Here are some points, each followed by its number:
c(45, 87, -10, -39, -41, -44, -44, -22, 4, 33, 50, 63) 0
c(-28, 127, 54, 106, 113, 95, 30, -34, -93, -126, -100, -95) 1
c(-57, -24, 21, 57, 78, 79, 55, 15, -36, -81, -70, -93) 2
c(-23, -46, -8, 20, 26, 37, 27, 19, -2, -6, -35, -32) 3
c(14, -8, 18, -10, -17, -32, -6, -4, 17, 15, 9, 25) 4
c(-30, -81, 5, 0, 17, 25, 39, 26, 9, -10, -18, -26) 5
c(7, 85, 2, 21, 14, 11, -15, -12, -30, -21, -9, -8) 6
c(-15, -22, -1, -1, 9, 18, 10, -1, -2, -18, 2, -28) 7
c(-11, -68, -48, -30, -28, -7, 7, 25, 26, 30, 26, 5) 8
c(-21, -106, -17, 0, 11, 15, 34, 29, 20, 4, -11, -21) 9
c(-25, -103, -26, -35, -3, 24, 33, 25, 27, 3, 15, -25) 10
c(17, 21, 4, 0, 3, 6, -23, -15, -3, 5, 12, 9) 11
c(-78, -127, -58, -9, 29, 78, 77, 75, 26, -4, -28, -83) 12
c(-8, -103, -49, -44, -35, -28, 13, 30, 51, 61, 31, 26) 13
c(44, 115, 7, 0, -25, -36, -41, -34, -14, 2, 36, 21) 14
c(24, -70, -44, -67, -55, -46, -14, 21, 59, 78, 64, 62) 15
c(43, 127, 12, -14, -41, -50, -56, -48, -27, -13, 35, 28) 16
c(43, -79, -63, -104, -102, -81, -42, 13, 74, 105, 113, 87) 17
c(-49, -61, 23, 22, 54, 60, 39, 20, 0, -28, -68, -39) 18
c(2, 15, -10, -18, -10, -14, -1, 11, 7, 16, 16, 15) 19
c(-29, -21, 16, 41, 59, 58, 18, 1, -18, -35, -41, -54) 20
c(-1, -127, -46, -56, -47, -21, 6, 26, 58, 64, 64, 21) 21
c(20, 28, 11, 9, 4, 3, -29, -24, -11, -7, 15, 0) 22
c(-38, -27, 3, 49, 51, 68, 15, 2, -33, -41, -44, -65) 23
c(-12, 40, 40, 59, 58, 45, 7, -11, -29, -32, -61, -32) 24
c(-1, -56, 1, 7, 18, 17, 10, 12, 10, 8, -14, -7) 25
c(-16, 60, 13, 73, 58, 54, 12, -19, -48, -63, -53, -66) 26
c(19, -5, 14, -8, 0, -5, -29, -15, 3, 20, 23, 21) 27
c(-17, -76, -11, -3, 16, 26, 21, 23, 8, 0, -9, -13) 28
c(-4, 60, 32, 51, 49, 38, -3, -20, -36, -45, -41, -38) 29
c(-7, -103, -8, -8, 2, 7, 15, 12, 21, 18, 1, 3) 30
c(-13, -108, -10, -17, -9, 3, 9, 21, 27, 25, 15, -4) 31
c(47, -69, -30, -61, -50, -43, -30, 7, 45, 80, 77, 70) 32
c(-19, -56, 14, -2, 12, 10, 28, 22, 16, -3, -23, -9) 33
c(110, 127, 29, -8, -56, -90, -98, -82, -40, 10, 67, 91) 34
c(-11, -5, 25, 45, 56, 45, 6, -13, -24, -33, -38, -32) 35
c(4, -119, -68, -60, -70, -45, -13, 20, 66, 74, 67, 28) 36
c(22, 47, -17, -23, -33, -18, -41, -25, -3, 8, 41, 14) 37
c(42, 127, 13, -14, -32, -62, -53, -37, -12, 8, 34, 58) 38
c(11, 50, -19, -26, -27, -21, -13, -2, 5, 4, 32, 5) 39
c(49, 11, -44, -84, -96, -92, -49, 1, 47, 94, 85, 108) 40
c(-43, -93, 20, 55, 72, 81, 54, 12, -21, -52, -70, -72) 41
c(-8, 14, -10, -1, -10, -8, -3, 4, -4, -2, 8, -6) 42
c(58, 23, 11, -23, -43, -59, -48, -24, 3, 40, 49, 75) 43
c(-17, -76, -29, -26, -7, -6, 25, 34, 38, 37, -1, 10) 44
c(-14, -127, -31, -70, -57, -41, 22, 38, 64, 53, 41, 32) 45
c(-33, -127, -39, -25, -17, 6, 55, 52, 58, 41, 1, -14) 46
c(28, 32, 3, -1, 1, 2, -25, -25, 0, 8, 24, 8) 47
c(2, -30, 16, 1, 4, 3, -1, -3, 5, 7, -4, 7) 48
c(-22, 59, 60, 42, 47, 35, 19, -19, -36, -57, -64, -32) 49
c(40, 70, 3, -11, -22, -27, -37, -19, -4, 19, 32, 36) 50
c(-32, -109, -35, -6, 15, 32, 30, 34, 24, 17, -11, -24) 51
c(-22, -15, 27, 23, 28, 25, 16, -9, -13, -38, -29, -32) 52
c(-16, 55, -1, 28, 12, 8, 1, -8, -20, -24, -29, -24) 53
c(69, 127, 9, -33, -69, -95, -74, -50, -18, 26, 59, 93) 54
c(33, 30, -16, -45, -58, -60, -37, -17, 14, 31, 64, 51) 55
c(20, 18, -47, -58, -55, -33, -15, 3, 25, 34, 73, 18) 56
c(46, 127, 24, -7, -19, -29, -57, -46, -17, 17, 30, 43) 57
c(60, 104, 12, -28, -44, -63, -54, -35, -5, 35, 40, 88) 58
c(-19, 63, 37, 31, 29, 9, 13, -5, -24, -35, -57, -6) 59
c(20, 40, 4, -10, -12, -21, -13, -10, 6, 18, 3, 32) 60
c(-10, 54, 39, 56, 45, 38, 19, -10, -47, -54, -61, -35) 61
c(-3, 51, 24, 45, 29, 22, 9, -15, -33, -32, -37, -27) 62
c(-41, -90, -18, 27, 54, 61, 35, 36, 9, 1, -49, -38) 63
c(-5, -44, -38, -46, -38, -23, -15, 18, 31, 45, 44, 24) 64
c(-28, -117, -13, -4, 21, 32, 31, 34, 28, 19, -18, -17) 65
c(-4, 20, -3, 21, 17, 15, 1, 2, -8, -11, -19, -17) 66
c(-19, 49, -9, -2, 11, 14, 21, 16, -3, -1, -21, -14) 67
c(3, 46, -2, -20, -32, -32, -16, -6, -3, -4, 29, 5) 68
c(-33, -40, 36, 54, 62, 50, 47, 7, -26, -48, -76, -42) 69
c(-20, 127, 50, 91, 73, 51, 30, -26, -74, -88, -83, -66) 70
c(24, 80, 4, -7, -17, -25, -27, -19, -12, 11, 15, 34) 71
c(-20, -116, -36, -19, -13, -1, 28, 31, 37, 34, 8, -5) 72
c(32, -34, -36, -22, -42, -35, -45, -3, 25, 76, 49, 57) 73
c(40, 25, -36, -43, -54, -44, -40, -11, 22, 51, 68, 47) 74
c(6, 53, 43, 37, 35, 16, -1, -19, -32, -39, -30, -13) 75
c(22, 23, 8, -3, -11, -21, -29, -17, -9, 9, 12, 32) 76
c(1, 16, -20, -15, -15, -4, -11, -5, 10, 4, 26, -7) 77
c(2, -127, -38, -65, -47, -29, 6, 27, 57, 74, 45, 48) 78
c(-14, 102, 25, 43, 30, 28, 1, -33, -50, -67, -34, -47) 79
c(-45, -127, 24, 15, 34, 23, 46, 38, 22, -2, -54, -11) 80
c(-2, -24, -17, 5, 7, 22, -5, -8, 5, -1, 8, -19) 81
c(5, 8, 13, -22, -3, 0, 2, 3, 2, -2, 13, 8) 82
c(-19, -40, 42, 70, 70, 49, 20, -6, -19, -40, -68, -43) 83
c(44, -36, -32, -67, -74, -60, -44, -7, 41, 69, 80, 69) 84
c(6, -9, -10, 4, -15, -18, -11, -1, 2, 4, 15, -2) 85
c(-2, -54, -3, -17, -17, -15, 12, 16, 15, 16, 8, 15) 86
c(1, -13, 49, 54, 58, 35, 3, -13, -21, -20, -61, -4) 87
c(-16, -127, -7, -35, -18, -16, 7, 33, 40, 46, 12, 30) 88
c(-11, -109, 20, 5, 19, 18, 22, 13, 20, 6, -12, -12) 89
c(78, 127, 8, 20, -25, -45, -71, -61, -38, -1, 40, 38) 90
c(-48, -89, 21, 51, 75, 74, 35, 13, -12, -38, -81, -48) 91
c(-3, 47, 34, 27, 42, 23, 11, -6, -22, -41, -35, -19) 92
c(68, 127, 13, -38, -53, -76, -63, -45, 3, 30, 55, 84) 93
c(0, -9, 2, 25, 30, 43, 3, -6, -11, -15, -23, -25) 94
c(21, 78, 14, -10, -25, -38, -31, -24, -13, 4, 14, 40) 95
c(69, 127, 3, -40, -71, -83, -77, -52, -3, 35, 66, 82) 96
c(5, 5, -13, 0, 7, 17, 3, 3, -4, -6, -1, -10) 97
c(19, 58, -29, -39, -55, -47, -22, -13, 14, 36, 41, 39) 98
c(-12, -20, -36, -31, -32, -20, -9, 20, 30, 41, 23, 12) 99
c(-16, 60, 35, 45, 40, 22, 17, -3, -33, -52, -51, -33) 100
c(-18, 17, 8, 23, 26, 26, 21, 8, -21, -36, -27, -36) 101
c(62, 98, 5, -20, -54, -69, -65, -39, -10, 34, 60, 66) 102
c(20, 18, -17, -36, -48, -45, -21, -2, 16, 35, 42, 38) 103
c(-34, 127, 61, 73, 69, 46, 26, -18, -65, -97, -87, -58) 104
c(-11, 43, 32, 38, 49, 42, 6, -6, -33, -28, -39, -28) 105
c(-37, -18, -22, 8, 9, 14, 26, 26, 5, -24, -15, -48) 106
c(33, -24, -43, -77, -83, -68, -24, 12, 43, 72, 80, 69) 107
c(27, 61, -21, -28, -36, -24, -28, -15, 0, 29, 39, 33) 108
Which two points above are nearest to each new point? Their numbers follow each, smallest number first.
c(10, -70, -7, -24, -16, -14, -10, -2, 31, 36, 20, 30) >> 64 86
c(-37, -52, -14, 13, 34, 53, 40, 31, -2, -24, -29, -59) >> 3 63
c(23, -115, -56, -62, -62, -41, -32, 12, 60, 74, 78, 45) >> 15 36
c(-33, -127, 20, 17, 48, 49, 47, 25, 6, -18, -42, -30) >> 63 80
c(-29, -125, 15, 24, 46, 39, 47, 29, 17, 0, -45, -25) >> 63 80
c(41, 64, -2, -7, -37, -47, -31, -28, -8, 21, 38, 38) >> 50 108
c(-72, -127, -37, 7, 23, 42, 64, 55, 27, -9, -33, -60) >> 12 51
c(24, 67, -37, -58, -53, -42, -25, 7, 22, 36, 57, 35) >> 98 108
c(-6, -17, -4, 4, 3, 4, -1, 7, 5, 12, -8, 0) >> 48 97
c(14, 78, -15, -11, -13, -10, -20, -11, -2, 10, 10, 17) >> 39 71
c(-19, -127, -16, 8, 20, 32, 24, 23, 25, 25, -20, -11) >> 51 65
c(18, 9, 3, 4, -9, -19, -16, -12, -5, 18, 11, 25) >> 27 76
c(-6, -14, 26, 38, 22, 6, 3, -4, -16, -25, -33, -12) >> 52 94
c(-3, -85, -4, 3, 5, 7, -2, 7, 22, 21, 2, -1) >> 30 31
c(105, 127, 31, -10, -88, -115, -115, -96, -63, -4, 72, 80) >> 34 54
c(-64, -16, 25, 64, 90, 85, 64, 21, -33, -77, -99, -85) >> 2 69
c(-19, -57, -25, -9, -4, 4, 24, 22, 13, 6, 4, -15) >> 28 86
c(-51, -80, 17, 49, 68, 72, 58, 21, -16, -56, -68, -77) >> 41 91
c(-9, -25, 41, 22, 32, 18, 19, 6, -17, -32, -32, -12) >> 52 94
c(51, -57, -60, -88, -104, -89, -43, 1, 61, 95, 107, 91) >> 17 107
c(127, 127, 75, 4, -62, -120, -119, -108, -62, -5, 49, 118) >> 34 54
c(-14, -26, -13, 11, 2, 15, 16, 5, -4, -6, -11, -23) >> 7 81
c(45, 118, 5, 1, -12, -14, -36, -44, -27, -8, 32, 16) >> 14 57
c(-31, -39, -11, 19, 21, 34, 23, 17, -6, -13, -27, -40) >> 3 106
c(-16, -18, 30, 35, 32, 18, 20, -1, -11, -30, -33, -29) >> 35 52
c(-2, 48, 9, 30, 16, 10, 0, -16, -21, -26, -23, -21) >> 53 62
c(21, 127, -17, -7, -31, -37, -37, -22, -21, -3, 28, 18) >> 14 16
c(28, 16, -1, -17, -34, -50, -22, 3, 13, 33, 22, 49) >> 4 103
c(24, -28, -3, -46, -45, -42, 5, -2, 22, 29, 37, 48) >> 64 103
c(-32, -22, 21, 72, 82, 90, 37, -7, -47, -73, -62, -86) >> 2 23
c(-45, -44, 24, 74, 89, 90, 52, 5, -46, -83, -71, -97) >> 2 41
c(12, 127, 35, 53, 50, 32, -16, -38, -64, -59, -41, -25) >> 29 79
c(-41, -66, -5, 6, 22, 23, 40, 33, 17, -18, -26, -43) >> 3 5
c(-9, 100, 28, 49, 41, 29, -3, -17, -37, -53, -42, -39) >> 29 79
c(-42, -127, -47, -40, -5, 21, 39, 59, 79, 58, 9, -7) >> 46 72
c(-10, 33, 7, 14, 14, 16, 14, -7, -11, -10, -28, -11) >> 53 66
c(-18, -38, 4, -4, 14, 15, 24, 16, 13, -6, -17, -15) >> 25 33
c(-6, 29, 40, 60, 66, 52, 18, -15, -41, -42, -63, -29) >> 24 61
c(3, -122, -8, -42, -29, -19, -7, 23, 29, 43, 35, 37) >> 13 88
c(-20, -26, -9, 1, 6, 13, 20, 11, -1, -21, -10, -27) >> 7 106
c(9, 42, 3, -1, 1, 2, -22, -6, -11, 12, 0, 18) >> 11 60
c(19, -43, -45, -85, -81, -68, -28, 16, 54, 80, 74, 72) >> 84 107
c(-36, -96, -9, 26, 45, 53, 42, 25, -1, -21, -40, -46) >> 18 63
c(-85, -127, -10, 22, 61, 81, 95, 71, 24, -32, -65, -83) >> 12 63
c(63, 51, -21, -61, -88, -91, -78, -21, 25, 76, 85, 101) >> 40 55
c(11, -2, -16, -45, -39, -37, -19, 5, 23, 31, 44, 34) >> 56 103
c(68, 104, 6, -21, -50, -66, -66, -43, 1, 37, 62, 71) >> 58 102
c(-9, 59, -5, 8, 12, 22, 17, -6, -19, -31, -14, -37) >> 53 67
c(-2, 67, 35, 57, 57, 47, 9, -28, -39, -55, -41, -50) >> 29 61
c(-15, 10, 14, 6, 20, 18, 30, 7, -3, -29, -30, -19) >> 52 101
c(-22, 28, 39, 58, 62, 39, 16, 0, -34, -40, -64, -29) >> 24 61
